In the data rows, the value 128 means zero.
Some points:
[118 135 163 116  89 162 123 103 130 159 157 159 115  80 123 102 112 140
 118 111 175 151 117 150 136 150  90 121 129 126 100 135]
[130 121 156 128 133 116 152 117 119 136 103 108 107 167 157 127 104 130
 105 170 161 114 100 159 118 121 143 161 113 150 137 109]
[150 154 147 143 152 157 151 133 135 164 182 123 119 125 116 111 167 125
 178 150 123 104 140  82 149 133 111 145 116  81 104 162]
[122 143  96 109 146 133 119 112 139 128 115 135 144 138 153 124 127 161
  80  94  87 111 150 147 132  89 140  98 127 155 109 128]
[125 113 128 126 123 131 131 148 113  96 132 131 153 142 126 146 116 106
 117 176 129 128 119 147  75 106 133 125 103 165 126 137]
[148 129 144 105 167 124 159 113 103 150 102  87 120 175 169 112 115 122
 120 169 141 110  94 139 139 140 167 140  94 157 140 123]
[120 113 137 125 154 114 136 186 115 131 157 144  69 167 125 116 115 121
 104 135 133 136  48 165 129 110 130  80 115 120 142  87]
[137 131 156  94 121 134 127 138 138 160 162 114 102 139 110 109 128  80
 113 109 123 151 126 176 101 159  80 111 108 121 151 106]
[126 130 173  96 139 136 133 132 125 149 172 130  82 132 117 108 124  89
 108 127 134 164 114 168 107 136  99 105 109 112 142 111]
[116 137 150 135 115 127 141 123 120 129  70 153 133 141  99 126 165  94
 138 149 131 138 109 108 102 131 119 154 143 120 154 112]
[105 105 139 131 117 126 159 112  94 101  85 138 127 161 111 134 115 121
 126 159 117 170 123 134 105 123 140 136 129 114 129  94]
[101 137 137 117 127 122 144 123 106 151  96 137 127 141 129 130 159 116
 135 178 122 141 112 114 125 130 161 134 113 128 135 120]
[104 143 124 104 128 169 125 111 103 142 155 137 155 156 125 147 137 100
 115 173 144 129 133 162  94 158 145 127 119 135 150 145]
[123 120 128 136 149 113 115 101 131  98 136 142 137 132 114 119 175 127
 128  75 134  79 110 131 139  78 139 147 155 135 161 158]
[ 93 117  90 106 158 114 129 122 125 123 137  91 106 121 152 129  98 135
 135 100 145 112 163  93 144 122 135 104 123 156 138 132]
[164 188 113 111 135 152 128 146 127 137 107 109 173 165 125  96 147 129
 109 117 115  93 161 106 151 137 106 108 115 120 111 141]
[ 93 119  88 106 174 119 131 120 132 131 143  84 112 108 153 137 101 126
 153 101 133 109 165  83 140 131 134 104 126 153 141 134]
[124 177 133 180 123 184  85 107 184 102  96 166 103 141  86 201 134  88
 154 108 142 114 149  75  85 131 148 163 182  84 122 141]
[141 112 137 127 171 106 122 141 117 107 160 140 137  72 117 109 176  94
 145  96 171  98 134  95 160  99 155 144 178 137 162 140]
[114 115 112 136 149 122 118 100 142 127 157 132 125 129 128 139 163 137
 129  96 117  91 123 138 138  85 146 144 140 127 137 156]
[115 111 156 161 123 132 154 117  99  61 187 119 131 150 109 138  95 160
 155 148 137 130 155 144 136 100 139 146 134  75  97 126]
[ 99  78  98 146 124 101 149 108 155 140 159 124 106 108 132 150 134 139
 159 127 117 141 152 121 144 154 101 151 128 103 107 129]
[139 132 126 132 156 132 124 185 143 146 146 132  98 162 109 137 134  90
 138 122 106 119  56 152 112 147 120  95 126 112 155  90]
[130 126 121 130 173 106 132 105 167 105 115 104 130 120 179 148  91 141
 108 121 145  95 134 143 139 140 117 142 140 146 121 124]
[ 96 159 131 122 173 127 134 136 126 113 157 112 142 107 150 130 123 146
 109 158 146 105 153 113 146  78 118 115 134 103 108 141]
[168 129 146 139 136 147 127 125 105 131 118 121 185 167 112 158 119 110
 149 148  86 151 108  67  85 159 130 147 154 112 179 125]
[180 140 130 141 140 142 139 113 176 136  78 147  94 163 154 114 106 137
  73 105 148 118 127 125 133 145  79 144 135 134  95 125]
[107 171 161 127  53 149  76 101 133 123 146 150 169  99 114 145 130 134
 131 115 178 109 120 181 138 166 156 138 138 132 121 140]
[145  92  93 138 156 124 114 123 104  86 119 129 132 115 128 129 142 133
 133 117 146 101 142 151 153 120 121 133 133 101 170 183]
[ 88 108  89 118 184 111 142 103 145 112 117 123 127 100 157 153 115 133
 113 131 114 149 150 106 145 124 117 108 140 110 105 128]
[137 112 118 116 161 152 144 145  91 146  94 126 131  96 134 115 131 119
 143 171 111 131 137 142 101 120 101 121 117 124 175 142]
[ 99 124 105 106 129  95 147 149 109  97 151  78 166 127 152 102  85 170
  95 124 135 107 183 156 149  98  82 104 117 142 116 108]
[ 91 120  93 102 132  77 132 125 128 118 110 127 138 113 166 114 128 162
  94 122 130 125 153 128 168 130 124  99 117 157 116 122]
[145 123 146 146 103 149 103 121 144  96 118 139 134 104 114 149  99 119
 115 121 152 145  97 138 118 102 131 126 120 122  73 146]
[180 106 157 115 126 150 152 126 113 109 126 128 136  88 126  83  79 136
 156 100 108 164 106 111 128 140 103  86  93 156  70 127]
[184 111 198 122  90  91 139 156 104 124 157 102 137 151 120 113  69 152
 160 112  44 188 120 119 104 169 120 107 112 128 153  59]
[ 90 113 100  98  89  78 127 146 103 120 130 110  94 144 159  83  92 179
  88  92 176 106 168 128 163 107 125  95 102 199 135 117]
[145 147 115 127  93 119 137 137 169 154  83 166 135 111 128  99 149 142
 128  98  95 131 163 100 130 180  63 119 131 150 107 108]
[155 125 116 148 116 135 136 101 146 121 121 140 145 145 105 143 161 118
 194 109  84 128 144 100 144 202 144 145 128 101 113 137]
[ 90 107 103  97 121  95 154 132 101 167 102 101 130 144 144 112 144 125
 111 163 127 139 127 134 137 128 127 126  97 150 143 111]
[113 150 125 163 121 140 110 103 167  83  81 182 131 132 113 180 133 125
 112 129 120 146 145 115 115 132 134 142 168  86  95 122]
[165 121 137 159 126 150 123 133 153 106 175 181 111 127 121 144 148 124
 150 149 126 123 121 105 112 134 134 132 108 130  81 181]
[131 150 103 136 103 144 108 130 156 133  99 129 109 152 114 135 122 118
 131  83 140 107 166  91 119 146 114 130 139 143 131 128]
[110 122 143 124 112 114 152 129 116 139  80 142 131 132 110 111 155 106
 137 147 128 140 117 114 107 133 103 146 132 135 154 104]
[130 153 103 160 109 150 118 122 166 119 114 114  94 105 106 100 110 137
 114 111 158 202  89 153 124 129 120 147 165 114  98 149]
[116 128 130 122 137 125  94 123 108 129 100 109 139  40 145 129 123 146
 140 130 158 111 112 158 168 101 143 121 127 108 148 158]
[112  80 123 139  99  88 159 104 113  76 159 120 151 119 129 134 101 170
 202 116  81 141 167 144 147 189 148 128 118 134 111 100]
[157 209 122 145  64 141  81 150 141  89  71 136 190 206  92 128 160 125
  69 106 156  70 158 148 136 118 119 146 144 111 125 137]
[138 107  97 134 130 155 141 151 132 150 137 126 143 108 123 114  92 143
 164  88 118 121  74 135 143 180  91  90 136 136 114  98]
[151 141 161 116 122 114 124 145  82 163 132 141 153 160 143 111 146 144
 110 170 130 136  88  65 125 124 148 129 124 149 178 143]
[110 144 137 122 131 153 132 116 115 155 114 135 134 151 124 139 146 127
 117 150  89 123 116 150  89  79 163 135 124 140 136 116]
[119  99 134 135 112 108 129 142 112 160 149 118 147 143 139 152 107 142
 101 167 127 153 115  96  94 114  96 152 143 129 171 119]
[135 131 114 113 129 143 128 158 114 165 127 103 164 112 119 145 138  87
 132 152 110 132 162 139 103 126 167 141 145 148 144  86]
[140 137 135 152 110 148 122 108 157 151 157 165 115 129 116 134 165 151
 153 104  87 105 135 132 120 117 141 148 133 126 109 142]
[165 127 163 113 134 124 130 173 125 172 111 123  72  88 126  94 132 116
 140 138  88 151 126 163 116 121  87 105  93 106 156 110]
[168 115 105 139 153 165 124 129 125 152 161 147  97 142 122 144 150 110
 104 131 136 152 152 109 160 112 191 135 141  91  84 142]
[107  96 109 122 149 120 146 108 133 167 191 130  92 114 157 118 139 173
 127 119  99 119 137 139 148  87 138 122 107 139 103 145]
[100  86  96 150 130 101 130  99 145 106 135 126 118 136 120 161 146 121
 135 118 142 130 136 125 151 135 124 158 142  91 123 144]
[134 159 146 143  82 138  71 128 119 122  81 138 150  66 125 141 135 151
 140 130 153 103 116 172 156 119 163 136 131 107 139 152]
[153 130 126 149  98 135 111 153 150 163 173 158 117  97 118 138 164 124
 138 126 136 119 167 124 143 133 161 155 151 128 105 122]
[106 121 140 112 131 111 157 127 102 144  88 136 125 132 123 103 156 111
 133 156 130 142 110 107 122 126 122 132 121 139 151 113]
[156 119 120 124  99 111  85 102  98 107 115  68 207 158 132 160  82 151
 115  90 123 141 100 113 168 150 175 127 138 111 145 131]
[159 114 158 109 118  97 126 178 146 133 140 111  95 132 119 105 123  88
 107 122 112 144 105 157  96 105  85 104  80 154 124 110]
[ 91 154 143 133 163 137 120 116 135 113 148 142  93  91 142 149 117 136
 173 131 142 113 146  68 128 117 173 115 142 137 126 140]
[132 128 138 145  92 135  90 127 154 106 121 131 142  97 118 157 111 117
 110 123 163 127  98 147 121 100 129 134 120 130  83 150]
[114 153  90 127 144 127 146 151 125 122 130 101 124 134 125  84 140 122
 132 166 130 173 104 148  93 142 138 136 142 170 162 148]
These points spread out most along one direction. Take the direction at right angles to it along which they spread out most. Then take the direction at right angles to both along which they spread out most. Go by this last direction. How many in every 100 of the points above lie lower along it than each point below? Answers are rounded to whole numbers. More than half of the points above lie lower than the first one.
[159 114 158 109 118  97 126 178 146 133 140 111  95 132 119 105 123  88
 107 122 112 144 105 157  96 105  85 104  80 154 124 110] 62
[164 188 113 111 135 152 128 146 127 137 107 109 173 165 125  96 147 129
 109 117 115  93 161 106 151 137 106 108 115 120 111 141] 17
[105 105 139 131 117 126 159 112  94 101  85 138 127 161 111 134 115 121
 126 159 117 170 123 134 105 123 140 136 129 114 129  94] 38
[ 91 120  93 102 132  77 132 125 128 118 110 127 138 113 166 114 128 162
  94 122 130 125 153 128 168 130 124  99 117 157 116 122] 33
[ 88 108  89 118 184 111 142 103 145 112 117 123 127 100 157 153 115 133
 113 131 114 149 150 106 145 124 117 108 140 110 105 128] 70
[138 107  97 134 130 155 141 151 132 150 137 126 143 108 123 114  92 143
 164  88 118 121  74 135 143 180  91  90 136 136 114  98] 91
[ 91 154 143 133 163 137 120 116 135 113 148 142  93  91 142 149 117 136
 173 131 142 113 146  68 128 117 173 115 142 137 126 140] 76
[150 154 147 143 152 157 151 133 135 164 182 123 119 125 116 111 167 125
 178 150 123 104 140  82 149 133 111 145 116  81 104 162] 89
[155 125 116 148 116 135 136 101 146 121 121 140 145 145 105 143 161 118
 194 109  84 128 144 100 144 202 144 145 128 101 113 137] 92
[ 93 117  90 106 158 114 129 122 125 123 137  91 106 121 152 129  98 135
 135 100 145 112 163  93 144 122 135 104 123 156 138 132] 58
[135 131 114 113 129 143 128 158 114 165 127 103 164 112 119 145 138  87
 132 152 110 132 162 139 103 126 167 141 145 148 144  86] 29
